One turn moves every row onto another: examples first, then more rows asked
z_77: [-0.51 -0.13 -1.22 -1.14 -0.50 -2.46 -0.60  0.30 -1.03 -0.07 -0.04 -0.56
 -0.34 -0.15  0.97  0.73  0.48 -1.26 -0.47 -1.37 -0.80  0.55 -0.86 -0.53
 -1.25  0.41 -0.45 -0.49 -0.05  0.00  1.51 -0.96 -0.34  0.56 -0.05 -0.50
  1.31 -1.86 -0.79]
z_506: [-0.77 -0.27  0.23 -1.03  0.79 -1.29 -0.46  1.06 -1.06  0.61 -0.58  0.18
  0.42 -0.28  0.39  0.38  0.39 -1.99  1.24 -0.45 -0.22  0.61  0.45 -0.47
 -0.19  2.76  0.37  1.71 -0.39  0.15  0.75 -0.63  0.71 -0.93 -0.59 -0.13
  1.74 -1.30 -1.13]
z_156: [-1.12  1.60  0.41 -0.20  0.02 -1.30 -1.35  1.40 -0.27  0.56 -0.84  0.25
 -0.54 -0.52  1.11  0.29  0.78 -1.25  0.62  0.28 -0.06 -0.45 -0.27 -0.14
 -0.77 -0.75 -0.23 -0.18 -0.44 -0.36 -0.50 -0.87 -0.56  0.84 -0.20 -2.19
  1.00 -0.54 -0.87]
z_669: [ 0.11  0.30 -0.33 -0.18  0.86 -1.04 -0.61  0.86  0.35  0.43  0.10 -0.07
  0.65 -0.42  0.39  1.13  1.26 -0.73  2.53  0.48 -0.36  0.96  1.47  0.49
 -0.88  1.12  0.38 -0.22 -0.07 -0.38  1.07 -0.48  0.20 -1.22 -1.79 -1.90
  1.19 -0.22 -1.26]
z_362: [ 0.30  0.76 -0.45 -0.53  0.85 -1.48  0.21  1.16 -0.54  0.70 -0.95 -0.21
  0.68 -0.67  0.74 -0.36 -0.26 -0.55  1.07  0.02 -0.54  0.02 -0.41 -0.70
  1.34 -0.68  0.55 -0.03  0.49  0.77  0.02 -1.36  1.28  0.81 -1.77 -0.54
 -0.32 -1.87 -1.24]
z_474: [-0.99 -0.66 -1.35 -0.96  0.83 -0.19 -1.30  0.23 -0.41  1.54 -0.73 -0.42
  1.42 -0.05  1.64  1.22  0.25 -0.92  1.09 -1.55 -1.06  0.45 -1.17  0.35
 -1.51 -0.66 -0.48  0.76  1.47  0.75  0.57 -0.52 -0.26  0.31 -0.45 -0.58
  0.88 -0.44 -0.35]
z_607: [ 0.07 -0.44 -0.29 -0.05  0.29  0.02 -0.71  1.43  0.17 -0.87  0.20  0.37
  1.91 -0.52  0.15  0.18  0.68  0.25  0.15 -0.25 -1.03  1.28 -0.03 -1.37
  0.13  0.28  0.42 -0.44  0.59 -0.41  2.39 -0.50 -0.49 -0.23 -1.30 -1.12
  2.04  0.00 -1.37]
z_299: [ 0.28 -0.84 -0.59 -0.49  0.31 -1.74 -0.79  0.21 -0.57  1.69 -0.20 -1.18
  0.53 -0.55  0.49  0.33  0.94 -1.17 -0.13 -0.61 -0.01  0.11  0.40  0.80
 -0.37  0.00  0.56  1.12  0.49  0.98 -0.74 -0.64  0.22  1.11 -1.54  0.23
  2.51 -1.43 -1.11]
z_991: [ 0.62 -0.22 -0.88 -0.38  1.30 -0.72 -1.16  1.08  0.42  0.02 -0.96 -0.92
  0.20  0.48  1.25 -0.10 -0.54 -0.10  1.14 -0.79 -1.35  1.53 -0.91  0.80
 -0.20  0.88 -1.52  0.37  1.69  0.81  1.25 -0.75  0.15 -0.28  0.14 -0.47
  1.68  0.07 -0.22]
z_704: [ 0.21  1.18 -0.60 -0.35  0.21 -1.74  0.19  1.17  0.21  0.41  0.37  1.83
  0.28 -1.23  2.47  0.62 -0.09 -1.00  0.50 -0.41 -0.13  0.68  0.98 -0.53
 -0.42  0.43  0.58 -0.15 -0.84  0.27  1.39 -0.80  0.46  0.53 -0.38 -0.49
  0.48 -0.22 -0.11]
z_492: [ 0.20 -0.81 -0.84  0.03  1.58 -0.14  0.43  1.39  0.30  1.27 -0.16 -0.05
  0.32 -0.58  1.02 -1.35 -0.15 -1.13 -0.15 -1.15 -0.18  0.59  0.82  0.86
 -0.12 -0.63  0.39  0.28 -0.40  0.83  1.91 -0.36  1.33  0.69 -0.58 -2.67
  1.76 -0.97 -2.05]
z_249: [-0.54  0.21 -0.46  0.04  0.91 -1.00 -0.73  0.94  1.68  1.06 -1.18 -0.13
  0.67  0.05  0.84 -0.53 -0.02 -1.46  2.25 -0.07 -0.43 -0.03 -0.13 -0.20
  0.26 -1.23  0.19  0.20  0.30 -0.24  1.21 -1.12 -1.03  1.13 -1.26 -1.20
  0.97 -1.34 -1.10]
z_297: [ 0.15 -0.58 -0.70 -1.31  1.22 -0.73 -0.95 -0.34 -1.33  0.06  0.26  1.63
  1.52 -0.06 -0.36 -0.19  0.34 -0.61  1.20  0.43 -0.67  0.26  0.15  0.99
 -0.48  0.74  0.77 -0.19  0.56 -0.50  1.39 -0.47  1.37 -0.16 -0.10 -1.92
  0.88 -0.91 -1.34]
z_961: [-0.18  0.48 -0.39 -0.40  1.21 -0.76 -1.24  2.01  0.76  1.30 -0.36  1.33
  1.04 -1.25  0.97  1.83 -0.59  0.37  0.78 -0.69  0.04  0.64  2.03 -0.13
 -0.98  0.10 -0.47 -0.18  0.10  0.51  1.05 -1.42  0.71  0.86 -0.80 -0.68
  2.17 -1.12 -0.57]
z_538: [-0.60  0.00  0.02 -0.14  0.17 -0.40 -0.13  0.14  0.53  2.60 -0.01  0.94
  0.34 -1.51  0.94 -0.10  1.38 -0.82 -0.52 -0.38 -0.14  1.23 -0.25  0.26
  0.16  0.14 -0.29  0.49  0.17 -0.28  0.86 -0.33  2.05  0.11 -0.47 -2.13
  1.12 -0.27 -1.02]
z_137: [-0.51 -1.21  0.04 -0.82  0.13 -1.86 -0.14  1.45 -0.61  0.70  0.63 -0.11
  1.56 -0.22  0.50 -0.31  0.64 -1.53  0.67 -0.27  0.01  0.97 -0.65 -0.94
 -0.05  1.22  0.00  1.81  0.88  0.50 -0.50 -0.20  0.66  0.09 -0.92 -1.71
  1.83 -0.88 -0.41]
z_130: [ 1.01 -0.16  0.08 -0.68  2.03 -0.89 -0.64  1.99 -0.29  1.06 -1.77 -0.12
  0.28  0.04  0.40  0.63 -0.10 -0.63  0.68 -1.15 -0.34  0.77  0.37  0.24
  0.44  1.69  0.51  1.11  0.51 -0.31  1.39 -0.65 -0.48 -0.88  0.79 -0.76
  2.34 -0.82 -0.14]
z_546: [ 0.23  0.90 -0.13 -0.42  1.29 -0.49 -1.23  0.46 -1.32  0.74 -2.04 -0.11
  0.95 -0.21  0.03  0.16  0.01 -0.83  0.02 -0.19 -0.27  1.27 -0.89  1.04
  0.21 -0.74 -0.11 -0.40 -1.08  0.55  0.93 -1.32 -0.13  1.39  0.19 -2.12
  1.57 -0.70 -1.22]
z_819: [ 0.68  0.29 -0.21 -1.27  0.97 -1.55 -0.26  0.62  0.35  0.44  1.30 -0.12
  2.29 -0.87  0.11 -0.87  0.01 -1.21  0.36  0.60 -0.62 -0.51  1.05 -0.48
 -0.32  0.82  0.87 -0.26  0.09 -0.11  0.68 -0.17 -0.65  0.33 -1.33 -1.15
  1.64  0.03 -0.94]
z_428: [ 1.11 -0.54 -0.62 -1.06  1.65 -0.73 -0.64  0.66 -1.56  0.72 -1.20 -0.32
 -0.03 -0.27  0.99 -0.16  0.37 -0.95 -1.11 -2.15 -0.24  0.16  0.40  0.23
  0.19 -0.65  0.12  1.13  0.05  0.08  0.83 -0.23 -0.96 -0.45 -0.65 -0.09
  1.35 -0.80 -1.01]
z_334: [ 0.21 -0.84 -1.31  0.17  0.48 -0.10 -0.25  0.40 -0.13  1.32  0.98 -1.24
  0.00 -0.53  0.63  1.52  1.19 -0.70  0.11 -1.11  0.12  0.77 -0.38 -1.32
  1.00 -0.50  0.59  0.62  0.25  0.61  1.19 -1.06 -0.04 -0.24 -0.03 -1.24
  1.41 -1.07 -0.04]
z_635: [-0.58 -1.08 -0.37 -0.49  0.41 -0.62 -2.64  1.19 -1.27  1.24 -0.21 -1.36
 -0.26  0.19  1.08  1.22  1.45 -1.27  0.86 -0.92 -0.57  0.81 -0.11 -0.10
  0.65  0.76  0.23  0.58 -0.11  0.12  0.87 -1.31  0.58 -0.80 -0.41 -0.48
  0.99 -0.52 -1.67]
z_858: [ 0.52 -0.02 -0.06  0.11 -0.08 -0.22  0.00  0.47 -1.00  1.09 -0.46  0.99
  0.53 -0.41 -0.40  0.69 -0.36 -1.49  0.12  0.10 -0.90  0.72 -1.17  0.08
  1.62 -1.27 -1.01 -1.01  0.16  0.31  0.81 -1.42  0.45 -0.44 -1.04 -1.34
  1.17 -1.16 -0.94]
z_860: [-0.23  0.35 -0.23 -0.05  0.17 -0.76 -0.75  0.78 -0.46  1.09 -0.91  0.51
  0.72 -0.76  0.30 -0.38 -0.10  0.10  0.23 -0.23 -0.57  0.93  0.51  0.09
 -0.65 -0.32  0.34  0.66 -0.73 -0.37  0.94  0.07  2.89 -0.02 -0.33  0.71
  1.27 -1.04 -1.16]
z_24: [-0.42 -0.79  0.01 -0.97  0.52 -0.72  0.23  0.01 -0.72 -0.62  0.57  0.26
  0.14 -1.08  0.25  0.66 -0.12 -0.75  0.35  0.03  1.14  0.24 -0.22 -0.02
 -0.39  2.28 -0.39  1.12  0.57  0.75  0.98 -1.40  0.77  0.86 -0.82 -1.23
  0.51 -0.52 -0.25]
z_96: [ 0.11  0.04 -0.61 -0.11  0.89 -1.31 -1.32 -0.25 -0.22  0.39 -0.09  0.24
  1.49 -0.94  0.29 -0.81  0.95 -0.51 -0.41  0.68 -1.81  0.55  0.17 -0.80
 -1.45  0.94 -0.87  0.07  0.25  0.66  1.49 -1.05  0.63  0.22 -0.56 -2.60
  2.35 -0.79 -1.42]
z_183: [ 0.87  0.18 -1.29  0.66  2.03 -0.27 -0.46  1.01 -0.16  0.54 -0.86 -0.10
  1.43 -1.03  1.20 -0.66  0.43  0.80  1.17  0.39 -1.29  0.61 -0.47 -0.27
 -1.15  0.20  1.37  0.54  1.67  0.72  1.54 -0.65  0.95  0.29 -0.39 -1.72
  1.32 -0.31 -1.12]
z_650: [ 0.09  0.12 -0.34 -1.53  1.39 -0.63 -0.23  0.56 -0.49  1.26 -0.99 -0.87
 -0.19 -1.62  0.10  0.58 -0.70 -0.15  1.60 -0.29 -0.15  1.06  0.36  0.70
 -0.48  2.13 -0.83  0.65  0.82  0.63  1.04 -1.86  0.60 -0.26 -0.30  0.13
  1.81  0.11 -0.33]
z_662: [-0.51  1.60 -0.15  0.51  2.01 -0.38 -1.63  0.92 -0.01  1.57 -1.75 -0.80
  0.55 -0.61  0.60  0.68  0.25 -0.87  0.61  0.18 -0.33  0.24 -0.30 -0.85
 -0.19  0.21 -0.79  0.64 -0.45  0.88  0.92 -1.65  0.47  0.87 -1.52 -1.34
  0.35 -1.71 -1.86]
z_227: [ 1.02  0.55 -1.02 -0.37  1.77 -1.12  0.03  0.63 -0.56  0.71 -0.59  0.60
 -0.51 -1.39  0.05 -0.38  0.30 -0.32  0.21  0.50 -0.62  0.38  0.01 -0.26
 -0.76  0.98  0.16 -0.91  1.29 -0.30  1.79 -0.92  1.08 -1.89 -1.09 -1.05
  1.16 -1.15 -1.38]
z_148: [ 0.12 -0.99 -0.30  0.11  0.95 -0.61  0.22  1.99  0.27  0.28 -0.47 -0.83
  0.60  0.38  0.69 -0.13 -0.11 -0.76 -0.09 -0.53 -0.57  0.80 -0.40 -0.67
  0.25 -0.04 -0.10  0.82  1.09  0.57  0.62 -0.14 -0.09 -0.92 -0.21 -2.03
  3.56 -0.60  0.67]
z_300: [ 0.50  1.62  0.19 -0.67  1.36 -0.55 -0.67  1.78 -0.94  0.02 -0.85  0.59
  1.08 -0.74  0.98  0.09  1.16  0.03  0.38 -0.92 -1.36  0.85  0.36  0.53
 -0.85  0.92  0.70 -0.61  1.08 -0.09  0.46  0.30 -0.43 -0.67 -0.90 -0.87
  2.29  0.37 -1.82]
z_409: [ 0.23 -1.55 -0.61 -0.62  0.60 -0.23 -0.69  1.18 -1.09  1.18  0.03  0.38
  0.25 -0.58  0.75  1.80 -0.96 -1.23  0.42 -0.77  0.05 -1.23 -0.25  0.65
 -0.73  0.53  0.76  0.23  1.11  0.46  1.39 -1.66 -0.34  0.86 -0.43 -0.39
  0.42 -0.99 -0.59]
z_890: [-0.41  0.57 -0.26 -0.98  0.94 -0.94 -0.12  1.59  0.28  0.94 -0.79  0.35
  0.67 -1.50 -0.48 -0.32 -0.45 -1.74  1.13 -0.86 -0.52  0.48 -0.31 -1.34
  1.13 -0.81  0.21 -1.01  0.59  0.63  0.84 -2.00 -0.58  0.17  0.12  0.01
  1.46 -0.66 -1.98]
z_468: [-0.77  0.01  0.43  0.03  0.13 -0.32 -0.74  1.68 -1.34 -0.61 -1.61  1.53
  0.63 -1.19 -0.66  1.21  0.10 -0.91  0.86 -0.75  0.48  0.78  0.04 -0.23
 -0.47 -1.12  0.09  0.11 -0.12  0.45  0.28 -1.26 -0.19  0.26 -0.57 -0.80
  1.17 -0.54 -1.64]
z_589: [-0.08 -0.36 -0.35 -0.81  0.36 -0.80 -0.29  0.99 -0.79 -0.66  1.01 -0.46
  0.17  0.34  1.36 -0.85 -0.67 -0.14  0.03 -0.81 -0.75  0.41 -0.82 -0.40
 -0.48  0.84 -1.88  0.74  1.27  0.20  0.97 -0.40 -0.14  0.87 -0.45 -2.06
  1.40 -1.07 -0.32]
z_446: [ 1.20  0.03 -0.47  0.59  1.32 -0.96 -1.60  2.42  0.22  1.66  0.27 -0.01
  0.61 -0.47 -0.11 -0.09 -0.59 -0.74 -0.40 -0.86 -0.61  0.73  0.49 -0.43
 -0.18  0.19 -0.35  0.05  0.12  0.33  1.78 -0.42  1.58 -0.21  0.68 -0.81
  0.67 -1.01 -2.38]
z_695: [-0.28 -0.96 -1.18 -1.51  0.87 -1.98 -0.30  0.99  0.07  1.11 -1.51 -1.66
 -0.80 -1.58  1.18  0.61  0.32 -1.10  0.07 -0.94 -0.58  0.25  0.36 -0.13
 -0.85 -0.02 -0.15 -0.48  0.62  1.07  1.11 -2.25  0.17 -0.45 -1.00 -1.00
  1.38 -0.17 -0.27]
z_660: [-0.57 -0.22 -0.63 -0.96  0.48 -0.78 -0.64  1.74 -0.29  1.24  0.82  1.51
  1.03 -0.79  2.01 -0.48 -0.64 -1.57  0.78 -0.49  0.17  1.80 -0.46  0.12
 -0.85 -0.42 -0.85 -0.10 -0.08 -0.67  2.06 -0.27 -0.38  0.13 -1.66 -1.01
  1.10 -0.48 -1.05]
z_998: [-0.95  0.24 -0.83 -1.40  1.43 -1.46 -1.77  2.32  0.75  0.57 -0.14  0.34
  1.22 -0.21  1.01  0.24 -0.33 -1.20 -0.11 -0.44  0.16  1.86  0.12  0.43
 -0.50 -0.27  0.03 -1.69  0.48  1.01  1.09 -0.78  0.73  0.57 -0.65 -1.09
  2.29  0.17 -1.19]

z_546 turns into z_468
z_660 turns into z_446
z_589 turns into z_130
And these:
z_819 turns into z_183
z_695 turns into z_299

